Some points:
ndarray[  7  -9  -8  15 -47 -34  28  19  -4 -44 -23 -46  35 -43  28 -19
         -3  24  16  -2  -3  -1 -45 -26 -23  -7 -14   0  20 -14   3   8]
ndarray[ 12  11 -33   7  -3  35 -27   5  16  34  35  41 -26 -86  34 -16
        -24  15 -63   3  -6 -24 -44   2  -4 -36  16 -20 -11   6  -9   6]
ndarray[ -7  15  -8  13   1 -80   6  -7 -19 -33 -28 -36  10  21  20 -31
        -20  27  15 -32  11  -2 -75  -2   1 -12   8   6  31   9 -10   1]
ndarray[-11   5   2  23   5  37   4  64  10  -5 -10  -4  22 -29  41 -43
         -7   6  -5  17  -4  -6 -21  32   1  -5   7 -23   8  -6 -31  14]
ndarray[-12   8 -51  25 -20 -16 -46 -14 -36 -16  20 -13 -37 -28  33   3
         44  22 -30  39  12 -11  27 -15   2  10  34 -28 -35  23  -7  22]
ndarray[-19  25  11   8 -88 -34  32   4  -6 -14   1 -96  17 -17  -9   2
         13  -4  -5  13 -17 -40 -41   2  36  14  -2  25 -23  17   5 -11]
ndarray[ -8  17 -24 -32  37 -16  91  43 -49   2 -38  10 -81 -45 -54  20
        -47 -18 -15 -58 -14  23  48 -30  44  69  42   5  39 -15 -18 -28]
ndarray[-65 -11  15  -6 -35  32   3 -71  -2 -12 -37   4   6  20   0 -30
          2 -26   8  17 -33  36 -43  22  24  31 -14   1  32 -12 -33 -32]
ndarray[ 31 -77  27  54  27 -15  59 -50 -19   7   3  24  10  10 -12  -9
        -15 -33  17   8  16 -55 -46  -3  37 -20  22 -17  19  44  38  31]
ndarray[  30   27   75  -22   11  -40   18   15    3   38  -26   56  -51
          19   70   29   75  -82   15  -25  -26  -61  -26  -36  -34   15
          23   -2   -8  -21   48 -112]
ndarray[ 52  40  62  19 -17 -60 -30  42  -2  22   8  44 -24  -9 -98  -4
         59  25   5  58   5  83 -28  35   7  20 -45 -29  54  14  60 -20]
ndarray[   3    3   47   13  -32   41  -13   12  -49   17   34  -33    7
          16  -31   52   23  -15   23 -127    4    9   -9    1   38  -26
          10  -54   -2  -31   41   30]
ndarray[ -7   9  -3  11   3  20  12  18  41  21  -8 -31  -7   7  60 -23
         30   7 -29   0  86   7   4   8  26   5  29  13  29  10  23  44]
ndarray[ -10  -63   -2   10   56   -4   20  -11  -33  -29   -7  -11   -9
         -13   -1   25    7   40    9   54   22  -22    5   45   -5  -39
         -31   34   -5 -113   22   -3]
ndarray[ 11 -25 -23  10   2  24   6  29  11  26 -23  11  34   7   7  51
         10  39   2  19  -8 -18  17  11 -13  -2   9 -12 -21 -26 -35  36]
ndarray[ -1  31  16  18  15 -47 -59   5   6 -24 -74 -22   7  19   7   7
        -82   8  20  -4   7 -14 -37  20 -11   4  14  -4  -6  -1 -19   8]
ndarray[ -1 -40 -54  16  29  26 -35  -5  13 -25  -7  10 -13  61   7  14
         41   9 -41   6  -8  29  -2 -24 -11  -1  32  -9  12 -44  25  23]
ndarray[ -36  -44   -2   15   24    9  -12   26   19   10   22  -36    3
          -4  -16   -5  -19  -16   25   10    8   14  -16   11 -118   33
          56   -7   -3  -14   -2   16]
ndarray[  -2    5   -8  -66  -20  -26   36   18    0  -99   24   14   10
          29   -4    3  -29  -19    7   14   -5   16   -3   22   -2 -115
          35  -13   -8  -25   18    3]
ndarray[-22 -18  25 -23 -26  -6  12   9  -2  18  13 -19  13  11 -11 -81
        -22  49 -49   7   6 -91  17  -1 -34  27   3 -34   1  -8  11   6]
ndarray[ 21   9 -56 -24 -27 -36  -5  -9  -2  57   6  -5  66  -9  -2  20
          4 -40 -25  13  29 -17  10  53  -8  31  38  -5   5   0 -32   2]
ndarray[-44  19 -10  37  43 -18  27 -90   4   2  37  20  24  -1  28  45
          1   6   0 -21  25  49  21  10 -34   4 -42 -25 -17 -20  -4   9]
ndarray[ 87  11   1  72 -88  36   8  -1 -47  20 -11  14 -24  21 -32 -38
        -68  -6 -28 -39  75  37  35   2 -18 -11  -6  76 -12 -28  14 -80]
ndarray[  3  -3   1  14 -36 -19  -6   9  59 -19 -62  13   3 -11  16  27
        -37  33  -5 -10 -55  -5   5 -20   6 -16 -29   2  24  20  -7  34]
ndarray[   2  -21   31  -26   21  -36  -76   -4   17   66   38  -15   40
         -47  -11  -28   12  -22   14   -2   18   24   45 -109   66  -35
          12   46   15  -32   -1    9]
ndarray[  1 -31 -42  -9  -8  25  -1 -12  50 -12 -18  32   1 -22 -25  -5
         -7 -29  25  23  11  15  -1 -33  -2  12  -7 -51 -98 -30   4  31]
ndarray[  8  31 -85 -30  40  67 -20 -22  -8  24 -20 -25 -19 -36 -62  -6
         13  10 102 -31  -3 -59  43  23   2 -22 -32  -2  58  56  52 -80]
ndarray[-10 -26  51   1  -4  28   4 -51   6 -50  30  24  37  15 -10  96
          9  46  22  -3  16  12  -2 -11   5  10  57  27  35  51 -21 -51]
ndarray[ 51 110  14 -21   8  60   8 -20 -38   0  47  -5  -3  36 -14  10
          4 -50  26  65  11 -17  -2 -91 -31  27 -41   4  61  15 -24  60]
ndarray[ 39  16  10 -23  31  26  10 -14  24  -9 -28 -30  36 -70  19 -27
         27   1 -94   4  11   7  31  -2   2  15   0 -33 -28  23  22  -2]
ndarray[ 20 -35  27 -36 -18   8 -65  11 -43  -1  -3  24 -19 -11  87   9
        -26 -32  26  32 -11  39  81  21  14  27 -31 -19  -2  34  35   6]
ndarray[-45  21  23 -19 -21  15  -6  -3  49  16 -31  21  -2 -10  20 -15
          0  32  10   8  -7   2   4  29 -12   5  -9   3   1  -9 -70   8]
ndarray[-29   5 -42  -2   8  -4   1  16  50  19   9  48 -20  29  17   9
          3  36  22  38  35   4   5  -4  11  19  21   3 -63  -4  -4  21]
Along one direction, these points spread out more than along any other. Where along it does each point below lie, from 0 to 99? 50 is the average, and the first point above lies past it. One standard deviation of the points above along it is 16.
ndarray[ -8  15  -7 -38  28   1 -34  17 -48 -53  51  84  30 -27 -34 -31
         51 -23 -10 -90 -11 -30 -12  25   2  68 -33 106 -23  21  29  47] 38
ndarray[ 12 -10  36 -19   6 -10  54 -51 -53  57 -14 -19 -24  47 -17 -18
         12  22  45 -12 -63  44  -4  11 -28 -35  37  51 -31  36 -15  38] 42
ndarray[ 83 -23  -3  11  20 -18 -10 -22  78 -41 106 -45 -93  22 -20 -31
         16 -32  23 -19 -37 -12  30  30  30   1 -49  19   8  -8 -46 -35] 37
ndarray[-83   6  12  57   9  -6   2   7  17  -6 -34  18   7  11 -25  -5
          6 -15  -8   1  -8  -7  44  15 -43 -49  -4 -16   1   7 -62   3] 62
ndarray[ 15  -9 -28  11  45   9   5  16 -24  12  13  13  44  25  26 -26
          2  45  -3   5  -6   6  16 -10  16  10   4 -78 -49  -5 -46 -19] 63
ndarray[ -23  -34  -11  -85   12   23  -11   60  -14   35   -7  -32  -39
          42  -28   54   -1  -31  -61   -1   20   14  -43  -27   13  -22
        -119   20  -14   67  -22  -21] 41
ndarray[ -42   40   15   21    8    3   10   14   26  -10   11    0   30
          48   -3   15  -58   -9   -8   20 -105   23   14   12   50   -8
          -4   40    4   12   67  -21] 44
